Each row is where one point has got to under a steady rotation. How many ticks took it there?
The counts run from 0 to 178.
[140 108 156  98 144 141 119  80 136 151 132 120  93 142 126 167 138 148
 126 157 149 118 118  74 155 155 136  65 125 161  98 155 121 145  84 133
  81  67 130  80 112 137 120 118 125 119 101 120 145 115 140 132  96 105
 155 126] -> 34
[111 147 172 116 120 162 173 153 148 126 130 119 121 118 179 110 128 100
 119 107 146 135 149 163 151 158 125 167 118 171 165  42 107 137 130 135
 149  92 139 109 142  93  86 147 114 153 151 106 161  99 140 145 168 100
 128 119] -> 79
[146 125 161 116 100  84 146 145 124  45 155 131 142 116 169 129 145 117
 116 125 107 126 166 110 130 155  86 127  96  94 150 142 120 130 101  94
 172 136  77 100  83 136  93 133 132 134 123 116 120 126 143 177 168 140
 119 119] -> 165
[116 171  90 108  96 107  97 142 103  53 119 133 164 128 147  96 138  89
 150 126 141 144 126 105 116 114 111 145  80 138  97 137 175 142  89 125
 164 132 125 177 177 117 135 124 115 113 115  77 167 135 135 116 142 127
 160 129] -> 71
[115 118  87 139 152 126 119 115 153 147 106 135 113 135 116 125 113  95
  98 165 135  80 113 206 137  84 152 132 140 100 111 132 137 138 117 150
 105 114 166 110 107  86 137 127  95 111  90 158 121  72 140 169 102 110
 171 106] -> 115
[162 105 164 118 138 123 147 120 131  87 172 118 126 121 152 149 183 105
 125 158 117 107 153 111 140 167  94 123  89 134 131 141 109 109  85 129
 132 103  70  65  94 157  77 108 126 122 116  95 147 151 146 179 117 101
 134 139] -> 163
[147 108  77 144 174 135 123  82 135 107 108 118 121 125 133 144 146 100
 132 149  95 105 125 165 147  98  99 105 148 104  91 143 138 125 115 113
 110 124 141 105 130 102 177 134  73  73 122 182 149  77 140 146 111  97
 152 100] -> 117
[170 128  92 121 163 148 155 131 150 151 110 105 118 104 137 131 144 106
 160 118 105 163 115 138 126 104 136  64 153 172 103 138 101 109 139 171
 116 120 144 136 177 143 147 111  98 132 146 166 127 125 183  70 127  96
 127 116] -> 146
[100  95 145 141 146 183 115  84 152 155 108 139 146 119 127 132 115 151
 109 155 129  83  96 162 163 128  82 124 114 114 127 135 110 121 122  96
 122 102 172 112 139  93 123 174 104  86 142 163 148  59 116 154 122 121
 137  97] -> 120
[142 128  81 154 125 108 128 126 120 157 131 157 133 131 117  98  93 152
  97 120 109 124 129 175 116  72 130 142 125  66 145 116  86 110 178 147
 155 168 163 152  91 120 126 167 117 130 129 158 126 104 117 122 175 171
 122 111] -> 55
[158 133 115 137 137 112 129 175 174  95 156 145 142 117 146 152 104  93
 138 100 113 120 147 145 162 140 157 126  96 103 133 128  67 138 109 106
 156 165 121  79  96 136 147 181 130 142 139 109 111 147 159 188 160 121
 109 109] -> 107
[123 127 128 170 142  95 129 137 154 138 151 141 167 120 158 178 136 116
 139  91 117  99 125 174 153 116 140 114 123 120 144 101 105  82 174 110
 161 132 144  78  77 127 137 168 108 167 184 163 102 118 142 163 178 134
  93 122] -> 49
[196 113  90 151 158 102 149 114 105 141 133 135 116 117 111 125 148 158
 144 117  77 123 137 174 113  91 104 142 143  81 123 109  93  77 163 137
 165 173 121  98 114 134 137 164 104 139 134 158 122 130 131 131 177 123
 102 120] -> 53
[154 127 114 105 130  91 134 197 135  94 121 112 161  99 131  90 186 154
 168 123 143 160 142 123 103 139  95 164 106 105 115 143 147 142 124 117
 163 166 110 145 148 140 106  86 150 155 126 104 122 173 134 120 158 104
 161 142] -> 12
[129 124 158 130 146 126 103 129 120 159 157 121 171 118 124 134 193 160
 189 113 190 125 121 132 152 154 148 134 106 146 105  78 157 102 129 135
 127  89 143  85 137 111  93 119 136 175 162 100 150 162 113 141 136 105
 134 167] -> 133
[125 146 133 123  84  30 102 120 107  89 122 130 139 120 161 157 140 133
 116 120 122 102 143  96  92 125 106 128 110 128 115 145 180 122 110 103
 187 120 103  99  81 159 140 129 119 151 103 102 107 118 138 139 171 137
 125 143] -> 42
[147 124 118 134 136 168 155 131 160 156 108 130 124 117 153 139  77 109
 138  99 104 164 112 111 141 119 131  69 118 166 148 138  54 108 151 144
 141 124 149 155 152 131 139 157 106 119 159 159 121 108 170  75 157 133
 102  94] -> 148
[122 100 203 106  90 113 106 108 134 141 116 152 126 125 156 155 112 151
 105 137 141  98 111  75 131 166 105 100  98 126 145 144 115 149  79  95
 160  88 122  98  91 152  95 157 154 139 109  91 111 107 140 155 152 147
 112 122] -> 38
[148  86 139 118 143 163 120  65 114 157 108 130 110 113 112 120 168 190
 148 169 117  93 101 140 131 125  47 141 114 114  94 138 129  96 109  89
 139 118 123 108 160 121 115 157 107  75 118 131 163 105 105 135 123 109
 145 110] -> 122
[115 160  86 128 161 121 138 179 181 102 114 105 157 113 151 131 117  88
 160  87 136 155 141 151 158 121 157 115 147 156 134 117 113 163 143 116
 116 152 152 167 173 105 174 140  96 159 158 151 118 130 156 102 165  83
 140 109] -> 19
[138 126 129 132 139 121 123 170 168 121 152 149 119 120 142 144  99  94
 115 119 126 101 143 171 151 124 166 142  93  95 148 118  62 137 107 134
 160 154 139  82  89 130 114 181 140 149 122 104 108 120 154 188 153 117
 110 100] -> 108
[140  85 164 120 143 140 153  97 163 199 124 105 114 124 131 146 145 200
 130 147 127 124 107  90 136 157 104  83 136 171 156 169  80 119 150 130
  95 105 121 128 117 154 100 100 147 139 133 150 118 144 127  95 123 110
 158 132] -> 92
[143 118 136 138 140 112 165 104 147 117 106 116 124 138 153 145 119 154
 127 108 113 150 149  77 129 141 101  55 183 161 135 155 121 135 167 114
  95 105 138 166 108 121 142 103 105 138 154 200 129 103 135  69 156 123
 140 121] -> 89
[ 82 144 145 129 106 111  86 116 115 126 151 147 201 130 141 148 158 144
 154  93 186 131 121  98 166 150 139 126 105 146 113  90 177 117 149 101
 128  92 166 147 124  95 119 140 124 163 178 116 155 116  94 131 155 155
 143 156] -> 131
[142 132 108 130 157  97 104 146 177 133 172 123 131 123 117 178 145 101
 145 143 147 105 131 159 162 140 195 110  90 141 117 152 113 121 101 149
 102 137 105  76 104 162 122 116 136 168 118 101 109 187 148 171 112  97
 149 142] -> 104
[ 82 174  99 119  86 115  94 155 111  61 126 135 181 129 168 107 128  60
 123 118 157 146 129 123 136 119 136 148  86 154 121 128 173 141  99 119
 163 109 141 182 163 104 127 119 118 120 133  93 161 109 134 122 144 134
 160 127] -> 72
[133 115  83 136 162 132 124  92 140 138 109 115 107 130 121 134 142 106
 120 164 123  82 117 186 131  81 128 118 146 105  93 142 151 131 108 143
  94 122 148  90 124  97 150 121  82  79 103 170 133  77 139 144 100  86
 170 118] -> 116
[141 140 116 142 128  43 145 145 141  55 124 110 143 122 152 129 161 103
 114 134 117 103 157 164 104 114 105 143 153 103 134 154 183 126 136 122
 146 150  93 116  83 116 137  91  99 142 119 162 105 110 139 149 153 107
 162 136] -> 170
[125 121 166 116 122 147 125 111 148 113 175 128 125 125 148 157 155 103
 106 157 143  98 141 117 164 173 125 109  81 150 142 139 103 115  87 135
 109  85  88  66  88 152  63 109 140 129 125 105 141 148 136 184 104 119
 148 146] -> 162
[ 64 176 118 117  84 131  97 158 129 104 130 126 177 137 165 127 128  60
 120 117 172 128 122 139 148 126 145 143  85 170 131 109 166 152 106 144
 143  99 153 156 164 100 113 119 117 135 142  86 157 115 127 140 141 134
 164 140] -> 73
[111 149  98 123 134 104 130 182 171 144 113  98 139 113 130  88 149 109
 150 120 169 130 129 176 112 119 172 170 127 152 138 129 164 168 131 169
 113 139 153 146 156 118 122  84 133 175 116 109 108 156 138 114 128  80
 194 139] -> 16
[138 142 113 179 144  75 115 135 140 108 145 121 168 118 151 181 150 112
 146  97 107 100 130 153 140 125 141 112 123 124 130 124 141  87 153 101
 160 141 129  94  86 134 163 158  96 166 178 161 104 120 145 147 172 121
  94 135] -> 48
[172 127  97 127 150 113 145 150 145 136 143 141  84 126 127 108 134 110
 121 153 112 105 142 206 123  97 147 165 112  87 107 116  92 132  96 158
 151 155 119  64 111 138 120 153 123 127  69  96 115 139 157 187 136  98
 142 116] -> 110
[109 152 108 125 117  84  85  95  77 105 132 140 169 136 117 137 180 157
 162 112 158 128 127  87 131 133 116 133 116 131  81 124 203 108 130 100
 133 113 122 149 152 109 140 115 107 128 145 127 181 142  97 110 135 133
 153 173] -> 129
[131 129 108  97  98 149  87 136 110 138 116 133 146 113 116  87 153 114
 155 159 161 136 105 130 112 108 100 157  57 135 103 144 148 119  76 146
 157 113 123 143 189 133  83 114 142 104  89  47 161 143 130 133 116 119
 176 138] -> 69
